Rotation paths and how fast each direction turns (degrees a step)
Each turn is a multiple of 5 degrees from 10 to 175, or 0.
Each row of a path follows its step; steps can be skipped.
path 1
step 0: -22  -2  -13  21  14  -24  7  18  3  -10  12  3  0  0  -7  35  -17  2  14  -28  2  -23  19  -1  14  -8  15  -2  16  -1  0  7  4  -18  -32  21  13  -11  -19  17  9  0  -24  24  23  -11  -7  16  9  19
step 1: 41  -23  1  -12  -24  -3  -21  21  -7  -9  23  -1  1  -10  -5  9  -6  -13  -7  -23  -6  -1  -10  2  -18  -17  -6  8  13  14  -2  -15  -10  -11  20  25  21  35  36  -16  -6  1  -4  -22  -3  -3  -7  4  3  -7
step 2: 15  1  3  27  7  -26  14  -18  -6  -6  7  6  -10  -5  -29  17  2  -7  20  0  -2  -2  -5  0  -11  23  3  -34  -2  -22  13  15  40  -4  -6  -2  13  17  -20  16  13  8  -19  6  -25  -2  20  7  -12  -22
step 3: -13  -8  21  -9  -17  15  -26  -5  -8  17  0  3  -7  -17  -4  -1  0  4  -22  -28  11  -5  -5  -29  -11  9  4  7  21  -32  25  18  -13  -13  15  13  1  -23  27  -16  -11  9  10  -1  -17  23  -14  27  -10  -4
step 4: 9  -7  0  -13  -3  9  31  36  2  6  -28  -16  -17  32  -5  5  -20  -9  1  7  -19  2  21  -2  11  37  -10  -16  3  -24  11  0  4  -4  -14  -4  -15  11  12  0  18  26  -17  7  -1  -21  10  -13  6  -10
step 5: -9  -28  -11  17  3  -4  -1  -8  15  10  4  -20  3  -6  0  -6  -12  0  1  -27  -3  -5  31  -21  18  0  42  -8  -22  36  15  9  -9  -17  -1  1  1  3  22  -5  -23  -13  16  10  -1  15  -7  13  -26  4
step 6: 34  1  2  -4  19  -22  15  43  -17  -3  -9  1  12  -16  -14  -11  16  -14  -1  4  -6  -5  5  -14  9  -9  -20  -2  -3  11  1  2  9  -10  23  1  -14  -4  -1  -20  -3  33  -22  -9  16  17  36  2  15  12
step 7: -1  -12  -35  30  -7  -6  -12  -3  14  5  -18  -13  0  -12  -6  -4  6  2  9  -11  14  -16  -2  2  -1  16  9  6  -5  -19  -24  38  8  -13  14  23  23  14  -2  47  -4  6  14  6  15  7  -14  0  0  14
step 8: 15  -35  -12  -4  1  -3  -18  -12  -20  19  16  26  -11  5  12  -1  17  -24  9  9  -6  -18  -13  0  15  1  -23  22  25  -2  31  0  6  -5  -14  -5  -8  13  21  -26  19  22  -3  -6  26  9  -1  16  9  -9
step 9: 11  2  -22  9  -17  -3  -9  9  -17  7  2  -12  14  25  -37  15  -1  1  24  -4  11  16  28  5  -9  24  22  -28  28  -3  -8  19  9  31  -9  4  -10  -7  2  16  -18  -4  -1  -12  3  8  -18  -12  3  -22
step 10: 6  -36  7  -7  -30  -14  -5  -13  8  26  -8  -3  10  -12  11  8  18  5  -26  4  -9  37  -23  -16  7  -2  16  10  -21  -3  29  16  20  -5  12  -29  -14  -2  20  -18  -3  6  -7  -15  -12  -1  2  -10  0  5
Directions:
-4  6  5  -11  0  1  -6  3  -8  -4  -2  0  8  -2  -3  -2  -1  -8  -3  -2  -3  1  7  2  -3  -3  2  -2  6  1  -1  13  1  -1  -2  6  -1  -9  -2  -1  3  -2  -3  -5  5  -2  3  2  0  4 : 125
8  2  -10  -5  -4  -6  -2  1  7  -3  5  -3  2  -2  -3  2  -1  3  1  -2  -2  0  6  -5  2  -12  2  4  -2  2  -3  -3  5  -6  2  -5  -2  -3  -2  0  -3  -1  -8  -6  -8  -2  2  -7  -7  0 : 80
3  -2  0  3  -1  -5  4  5  1  -5  1  -2  0  1  9  -7  7  -3  0  -3  10  -1  5  3  -8  -7  -5  1  -5  5  1  -4  2  -6  -7  2  7  -1  -2  8  -1  5  -1  -4  9  2  -2  4  0  0 : 55
4  2  3  2  3  1  -1  9  3  8  -2  0  5  0  0  10  -1  8  -13  0  4  1  -3  4  -2  -3  5  7  -2  -8  -6  2  -2  0  -3  0  -1  -4  6  6  -3  4  -5  2  2  -3  1  -1  6  0 : 115
4  0  3  6  4  5  1  0  -2  -7  2  -3  3  -6  -4  6  5  -2  4  -1  -4  -3  -2  0  2  -3  -1  9  8  -1  -3  3  -3  -8  5  -7  5  7  -3  2  2  -8  -3  2  11  4  -3  -4  3  -5 : 55
-9  4  -3  2  1  0  1  8  0  3  0  4  -1  0  -7  7  1  2  9  0  5  3  9  -1  2  -3  3  2  -3  -4  5  0  2  6  2  3  4  1  1  13  4  -9  6  0  -1  2  2  0  -7  2 : 160
2  -4  0  3  -3  6  -5  -7  -2  -5  -2  -3  7  0  -3  8  4  -1  -2  3  -3  -9  1  -9  -2  1  -7  1  1  2  -4  -8  11  9  -1  2  3  -2  4  4  1  2  1  0  2  -5  1  5  -1  5 : 55
path 2
step 0: 1  17  3  -1  19  -4  -11  -20  -9  -12  -15  -6  23  0  -19  15  -5  -1  23  17  -4  -7  6  30  1  10  23  15  1  10  37  23  -31  14  -1  -14  24  13  -6  -9  28  5  -11  -12  -5  19  29  -11  1  15
step 1: 11  17  11  -2  7  -23  7  -6  3  -3  -9  7  4  16  11  -10  -3  -2  8  4  -6  -5  40  40  -26  10  13  31  -6  -6  9  13  6  6  -25  6  -11  2  -2  1  23  18  11  -20  7  9  21  -15  -42  -6
step 2: -4  15  20  11  8  3  17  -12  7  4  -12  -20  -2  -17  -12  -11  -16  -20  21  -19  17  -30  26  17  -13  35  -10  13  17  -5  9  13  -7  -8  -35  3  6  -17  1  1  17  -14  17  -1  24  7  3  -27  3  -13
step 3: 9  -13  34  -2  35  4  3  -1  9  3  -7  -6  6  -1  -41  -13  3  2  42  -3  10  1  15  35  -20  22  4  5  -5  2  19  19  -7  6  6  5  26  1  -6  1  -6  25  -14  6  12  10  -5  -16  11  12
step 4: 17  -3  42  10  5  -15  5  -3  0  -2  13  -7  -12  -14  -11  -34  4  20  3  6  2  14  25  28  -7  5  -14  37  -10  4  10  28  -9  10  -8  3  -4  36  -11  -12  3  11  25  9  6  5  0  4  -14  -16
step 5: 10  20  35  5  -2  -3  -13  5  -17  -28  26  -8  -6  -13  -12  -32  -6  4  -8  -32  1  -2  17  6  -22  6  -20  10  14  -8  29  18  -21  -7  -25  5  15  -9  -10  -8  26  -18  -1  -5  -9  -1  -5  -19  15  0
step 6: 2  11  22  20  38  -18  -24  -15  0  -12  -5  8  6  3  -20  -32  36  -7  9  -31  -11  -4  20  9  -9  0  -11  -4  6  0  28  23  7  -7  12  9  1  -5  4  24  13  23  -15  5  3  -3  10  3  15  3
step 7: -10  -1  13  14  0  -16  -21  -30  12  0  10  -26  -19  -1  0  -31  7  -9  18  -9  -20  -8  18  17  16  11  -1  11  -1  -31  24  14  1  -6  -5  -4  -11  42  -3  -10  5  19  18  -4  -13  -5  18  10  20  -13
step 8: 11  25  13  20  5  -7  -17  -32  -24  -9  30  -1  -6  -8  -13  5  1  -1  5  4  -11  -7  17  9  -13  2  15  30  0  -29  18  -16  -3  -16  -7  -1  34  8  -5  0  23  6  15  -7  -15  -7  14  -27  26  17
step 9: -18  30  -12  3  26  -19  1  -33  2  11  19  12  23  1  1  -13  23  -14  12  1  9  2  20  5  -24  -6  3  26  8  13  8  38  10  -13  5  -13  8  7  1  7  23  25  3  -3  -11  -5  9  -30  2  -4
step 10: -32  8  -7  1  0  -4  1  -17  15  2  14  -15  -5  6  14  -23  -2  4  24  3  -22  5  2  30  -4  22  0  2  14  -5  13  18  -11  8  -27  -4  14  8  3  16  20  28  29  -24  21  -18  1  -27  10  -19
Directions:
-3  -8  1  9  1  2  5  -6  -9  -6  -2  -4  -5  7  2  8  0  1  0  -7  7  -2  3  -4  1  -6  -2  5  -2  1  -1  -2  -8  -4  -1  8  0  -2  0  -5  3  1  0  -7  1  -4  -4  -3  1  -4 : 120
5  -3  0  -4  0  -11  -4  -3  2  -9  -4  0  0  -2  2  -1  -1  10  -7  -9  3  2  -5  -4  2  3  -3  2  1  -5  7  4  6  -1  7  3  -1  -1  -1  -7  0  0  2  5  3  -1  -5  5  6  5 : 40
7  -3  3  -3  2  0  1  0  -3  2  0  -2  7  1  -2  4  4  0  -4  -3  -1  3  2  0  -3  -1  8  3  -1  -2  -6  5  5  -12  6  7  -4  7  6  13  2  3  0  1  0  2  -5  2  -8  -2 : 140
6  -3  0  1  8  -5  -4  3  8  1  5  0  1  8  -3  7  3  -5  -6  -4  5  -5  2  -4  -4  -3  7  -3  -1  7  2  -2  -5  5  -1  -1  10  2  -8  4  -1  2  -2  4  0  -1  0  1  0  7 : 130
-2  -6  -1  -3  -2  2  7  0  7  1  6  -3  1  -8  1  -2  0  3  2  4  3  3  -2  2  -4  0  -7  4  -6  6  -8  5  0  2  2  3  5  -3  -2  2  -1  5  6  4  1  -4  -11  -11  3  5 : 55
-1  -5  2  -11  -5  2  -3  4  1  1  2  2  0  8  -4  -1  -8  0  2  -8  -4  5  2  3  -6  0  2  -6  1  -4  0  0  5  -3  -3  1  2  0  0  -7  -3  6  -4  -11  -9  -5  -2  -4  -1  4 : 160
